One turning vector, and how many ticks it has turned:
The counts run from 0 to 315.
[-33  -6  -1  10  12 -21 -13 -12  30  11  16   8   7   0   9  -5  -6  -6
  10 -28   7  19 -20 -16   2   0   1  27 -11   0  14 -20  15   5  -7 -20
   8  13  -1 -12  -2  -3   1   5  16  14  10  26 -44 -39   7  27 -24 -12
  -2  -3 -17 -44 -28  -3   2] : 247
[ 11 -28 -10  -9  -6  24  24  12  16   2 -15  27 -15   6 -26  12  -4 -23
   3 -42 -22   7 -15   8 -12  -1  -9   4  -2  -3   0  -4 -21 -13 -27 -16
  13   6 -36  -3  -9  14 -13  -1 -37  -1  15   3  -2 -12   3 -12 -29  26
 -10  14  -6 -12 -25  18 -27] : 272
[-18   4  -9  -8   2   2 -17 -16 -23 -18 -11 -32  -6 -15   0   4  12  -1
 -14 -13  -6   2  11   9  19  15  -4 -21  -8 -16  12  15  13  32  -1  15
   5   8  24   5  -6  -5  20  52  13  -5   9  -1  12   5 -10  -8  -9 -10
 -24 -20 -27  49  30   7  25] : 28
[-32 -15  -7 -11   9   6  32  -4  -3  -5  -6   4 -10  18  -5   3  -4   9
 -24 -18 -11  29  24  23   3 -10 -19  -5   8  13  16  23 -21  29 -16  23
  24 -29   1  23 -35   5   2  -5  -6 -19  16   1   6  13 -22 -14   0  21
 -36   3 -14   9  -2   8 -17] : 143
[ 14   0  10  33   9   3 -37  24 -23 -18  -5 -11  18   7  21 -32   4  13
  -6  50 -12  -7  -5  14  13 -21 -11 -12  15  13  -4  29  -6 -10   5   3
   6 -20  14  10  -8 -30  12   2  -4  25  -2  -5 -18  -3   2  -7  -7 -31
   4   4 -12  -8  31 -10  30] : 205
[ 21  12 -37  19  18  -3 -15  10 -23 -12  10   5 -15 -22   7 -30  -5 -14
  19   7   9 -43 -24  -8  -8  -2  21  -1 -11 -11 -18  -9  -5 -10   1 -15
 -13   7   9  15  23  -4   5  40 -34  17  -3   9  -6  -4   4   1 -21 -42
  11 -23   4  -8   8  13  18] : 56
[ -1  -5   8 -31  -8  10  13   8 -20  -3 -19 -16 -16   0 -27  19   2 -12
  -7 -21 -21  -5   0  -2  14  17   2 -45  -8 -21   4  -4   1  22 -11  25
   9  22   4 -12  -8  13 -16  21  -2 -16   3 -14  39  24   0 -21  -7  23
  -2  -8  -2  42  23  16  -8] : 160
[ 13 -18  15 -18 -11  16  -4   7 -19  -8 -30  -3  -9   0 -17  17   0 -17
 -13  -8 -20 -22   7  19  11  11 -14 -29   5   7  18  24  -2  -1   4  23
 -11  15   0 -14 -14  -7   4  20  -2 -26 -10  -8  16  14  19 -27  17   4
 -30   6 -29  48  29  -5  -3] : 16
[ -2   1  20  -2  -5 -13 -44  -9  21   9   7   8  11  11   7  12  10  -6
  15  -8   7  -4 -26 -13   6  -3   2  10   8  -2   5 -10  17 -25  -3 -29
 -21  39  -4 -34  11  -2  -7 -10  25   6  -3  15 -39 -35  27  22  -6 -13
   8  -1   7 -34 -16  -7 -10] : 239
[-15  32 -19 -23  14  -3  11  -6 -33  -6   0 -18 -24  -6   0  -2   4   1
 -12   0   9 -22   5  -6   8  15  23 -41 -18  -4   1  10   5  23   4  26
  -8  10  21   9   7  10   4  27   5 -10  -7  -7  34  21  -1  -1  26 -12
 -18 -37  -1  32  17  11  -7] : 171
[ -3  -2 -27 -27  -8  30  21 -16   5  -4  -7  17 -29  20 -13  14   6  -5
 -10 -28  -9  12  12  19  -8  -3 -11   1  17   5   1  21 -29  -6 -19 -10
   2   6 -26  22   0  27  -1  -2 -24 -16  10  -3   8  -3  -6  -5   3  22
 -34 -11  16   9 -19  22 -49] : 282
[-24  12 -23 -15   9  -7  35 -11  12  11   9  23 -17  20  -7   3  -4  -5
   8 -22  18  -5 -17  -9 -12 -12  14   4  -8  11  -4  -4 -15  -9  -8 -13
 -14   7 -19  -1  -7  12 -17 -29 -11  -8  -2   6 -22  -8   8  14  21   4
 -19 -24  13 -35 -44  15 -44] : 117
[  1  28 -18 -21  10  -5  12  -6 -42  20  12  -5  -1   3 -10   1 -14  23
  -6   1  28 -23 -17 -10 -22  -8  22 -35   2  -8   1  -1 -20  18  -4  23
   2   1  20   8 -30  -7 -11  -5  -8 -31  -4 -17  11  22 -24   1  21  -4
  -2 -29  23  25   1  14 -14] : 313
[  6  -2 -11   4   6 -27 -27  16 -34  -3   8   6   8 -14   9  -8 -21 -13
  27   5  14 -56 -12  -8  -9 -10  17  -9  13 -21  13 -20  -6  15   5  14
 -14   4  35 -16  -5 -20  -5  23  -3 -21  -4   9  11   7   4 -19 -15 -23
  10  10  -3  14  28  -6  29] : 188
[-17   2 -12 -18   1  -8  26  -4  19  12   5   6 -14   6 -19  -2   6 -16
  12 -36   1  13 -25 -19   1  15   9  -8 -19 -18 -19 -29  17  -3 -19 -20
   6  27 -23 -18   1  22 -21 -12   6  19   5  12 -12 -19  15  18  -8  11
  12 -22   6 -29 -40  19 -28] : 108
[-20   3  -9 -14  14  -6  46   6  14  18   9  16 -20  10 -10  -7 -17   3
 -12 -11  10   3 -12  -7  -4   9   1  -7 -22  32   1  -2  -3 -12  -7  12
  -5  -5 -26   6 -21   5  -9 -29  -2  -2 -12   5 -19 -11  18  17  34  -3
 -21 -18 -13 -27 -38   1 -46] : 120
[ 41 -15  -8  19   5  16 -20  20  -9  -1   2  12   0  -5   5 -42 -11  -2
  -2  38   6 -23 -18  12  -4  15 -17  -1   9  14 -14   8  -2 -39  -4  -9
 -16  -1 -15  15   4 -13  15  13 -13  23 -25   5 -22 -21  26   8  -1 -42
  11  -2  -6  -6   7 -18  -4] : 68
[  1  10  17 -12 -17  10 -26 -13   8  11   5   0  15  31   0   0  20  16
  -3   6   2  26 -19  -1   6  -8 -11  -3  22  -9 -14   7   0 -24 -12 -31
   2  27 -13 -10 -10  11  -7 -32  17  21  -1  -3 -37 -20   3  26  -3   5
  17 -11  35 -30 -21   6 -30] : 95
[-22  -1   1  16  18   1   3  -8  22  12  12  10   0   9   3  -5  -3  20
 -11 -16   3  28 -18  -2 -10 -19  -2  20 -18  34  12  17 -15  -5  -4  -9
  11 -15 -16  11 -25  -9   2 -18 -16  12  15   9 -51 -29  -5  23  -6  -6
 -20 -11 -17 -49 -33   1  -9] : 257
[-44  17 -10  -6  24 -20  29  -8  26   3  10   8 -20  16   9  -1  -4   0
   0 -21  -1  24  -9 -19   1  -4   9  10 -11  15   5 -16   1  11 -11  -6
  14   3  -5   1   3  19 -11 -17  11   9  11  18 -15 -21   0  20  -3   1
 -12 -16   7 -60 -38  13 -29] : 113
[ -7   4   9 -30   6  28  11  -8  14   5  -2   0 -24  18   2  15  -3  11
 -38 -10 -18  34  15  12   2  18 -24  -9  19  30  20  26 -10   5 -19  19
   6   5 -16  22  -7  21   4   1  12 -24  -4  -1  16 -10  -5  11  14  18
 -35  -1   8   2  -2   3 -45] : 287
[ -5  -8   1 -19 -11   2 -30 -11 -21 -13 -19  -5   7   0  -1  27  11 -13
   8 -22  -7 -19   9  11  10  -8  -2 -10  24 -23  22   8  -4  22  -1   4
  -8  24  25 -18  -3  -3   6  37   4 -30  10   4  17   7  -9 -25 -20   4
 -23   8  -8  46  29   5  16] : 23
[-23   0 -29  -9  11   1  29  -1 -12 -22 -24  18 -19   8  -1  16  -1 -23
  12 -17 -11 -23  12  16  -6 -32  10  -4   6   7  14  17 -32  10   3   9
  -3 -16   7   2  -2   1  -6   3 -34 -25  15  -3  10  25   2 -35  12   9
 -45   2 -14  10   2  19  -4] : 3
[ -1  -1 -21   6  -9   5 -21  -3  -2 -33 -17  -8  -2   9   0 -29  29 -21
  21  14  -9  -8   2  10  23   0  -5  -8   7 -35 -32   3  15 -23 -13 -40
  -7  24  -3  -9  27  10  11  26   1  43  -1  12 -13 -12  19  -4 -21 -21
  14 -14   5   1   6  16   5] : 221
[  3  -7   6  16  -1  -2 -42  14   4 -34 -13  -9   7  11  20 -16  20 -17
  14  22 -29   2   3   5  23  -8 -11   2  30 -24 -11   3   9  -9  -7 -25
   5  12  13 -12  22  -1   5  18   6  34   4  15  -3 -15   6  -7 -43 -15
  16  16   4 -24  21   6  23] : 217
[-21  29 -16 -27   9 -11  -5  -7 -23 -17  -1 -12 -19   6   8  18   8  -5
   5 -17  -3 -20   9  -7   5 -10  21 -22  11 -24  10  -2  -9  33   2  15
  -5  19  33  -3  12  17  -6  26   3 -25  10  -3  38  22 -17 -19  -3   8
 -15 -14  16  20  19  25  -2] : 167
[ -7 -40   5 -13   4  -3  45  19   8  19  -5  29  -8   1 -26   7 -30 -22
  -5 -27  -4  -2  -8   4  -5  18 -13  -8 -16  18  16 -11  -4   0 -17  24
   6  -6 -27  -9 -35  -4 -18 -18  -6 -23  -6   7  -5  -6  20 -10   4  16
 -12  11 -28  -3 -24  -7 -30] : 130
[-13   1  -2 -26  -6  17  13 -13 -20  -3 -14   8  -1  23 -14  18   5  12
 -11 -12  -7   7  11  23  -8 -27  -7 -18  24  -1   8  34 -32  10 -10   8
   5  -6  -4   8 -35  -2  -8 -20 -16 -32  10 -15   6  20 -22 -21  13  26
 -30  -3   7  29   2  14 -25] : 147
[  0 -21   3 -19   4  -1  30  13  10  21   0  37  -2  11 -21  20 -25 -14
   7 -24   7 -13 -17  -3 -19  -8   0  -1   4  13  19  -8 -23 -11 -11   8
 -11  -4 -19 -16 -29  -5 -21 -37 -12 -32  -4   4 -12  -7  18  -9  13  18
 -18  14  -5 -13 -26  -2 -39] : 127
[-35 -21 -13 -11  10   8  39  -2  -4  -3 -11   6 -14  11  -8  -3  -5   4
 -23 -17 -10  26  26  24   2   0 -17 -11   2   8  12  17 -14  27 -20  24
  28 -31 -10  18 -36   0   4   0  -7 -16  17   0   4  12 -19 -12   7  19
 -35  -2 -22  18  -6   8 -14] : 142
[-10  -3 -24  30  19 -23 -26   7 -27 -19   5  -1   9  -6  31 -28 -11   5
  12  27  10 -22   4   4  -2 -25   6   7  14 -12   2   3 -11  20   3   5
   7 -27  33  11  -5 -24  13  25  -9   4  12  11 -11   4 -14 -16 -16 -34
   2   0 -11  -1  28   3  36] : 196
[  6 -20  23 -12  -4   9 -12  11 -12 -14 -21 -11  -8  -9  -9  17  -6 -14
 -17  -3 -26  -7  12  20  14  17 -20 -22   5  10  26  21   7  10   0  33
  -5   9  11  -9  -8  -7   7  31  11 -23  -4  -3  23   4  11 -22   4   3
 -32  14 -32  44  37  -6  12] : 18
[ 15  11   4 -12   6 -15 -10  18 -37   8   4  -4  -7 -18  -1  -5 -16  -1
  -2  15  14 -45 -18 -13  -3  15  16 -35 -14   7  12  -2   7   7   9  36
 -21   7  25  -9  -8 -15  -4  16   5 -21 -24  -6  14  11  17  -6  25 -27
   3 -12  -9  26  32 -12   7] : 181
[ 12  16  -6  21  20 -14 -37  16  -9 -12  18  -6  -7 -17  25  -8 -12  -8
  16   5  -6 -26 -27 -20  -1  -7  21   4  -1  -7   8 -18   5  16   7   1
  -1  10  30   8  19  -7  -2  41 -16   7   7  11   3 -12  -9  -1 -43 -32
  16  -2   3 -23  21   7  34] : 52
[-27  19 -15 -21  20 -16  22 -15 -21  14  18 -14 -10  -2  -4   0 -14  16
 -26 -17  15  12   0 -11  -9  19   9 -19  -5  -5   9 -10   2  49 -16  38
  24  -6  18  16 -27   3   1  23  17 -23   6  -1  22   9 -28  15   3  -1
 -10 -23   2  22   4   9  -7] : 307
[  1  17  -5  -4 -15   9 -31 -13   3 -11  -7  -4   2  16   1 -13  30   0
  10  12  12  -8 -12   3  11   3  -2  -6  -2  -3 -21  15  11 -38  -1 -37
 -29  38 -10  -9  21   6  11  -1  19  25 -15   8 -34 -18  28  25  19 -26
   2 -29  12 -12  -7  -1 -18] : 231
[-17   7  16 -14   1 -11  -6   5  27  11   5   2   2  21   0  12   3  -2
   5 -23 -11  26 -25 -22   4   1   3   0   5  -8   2 -26   9  -6 -17 -21
  12  32  -9 -27   0  15 -22 -24  18  15   9  10 -15 -25   4  19 -24  15
  20   1  21 -53 -25  13 -21] : 104
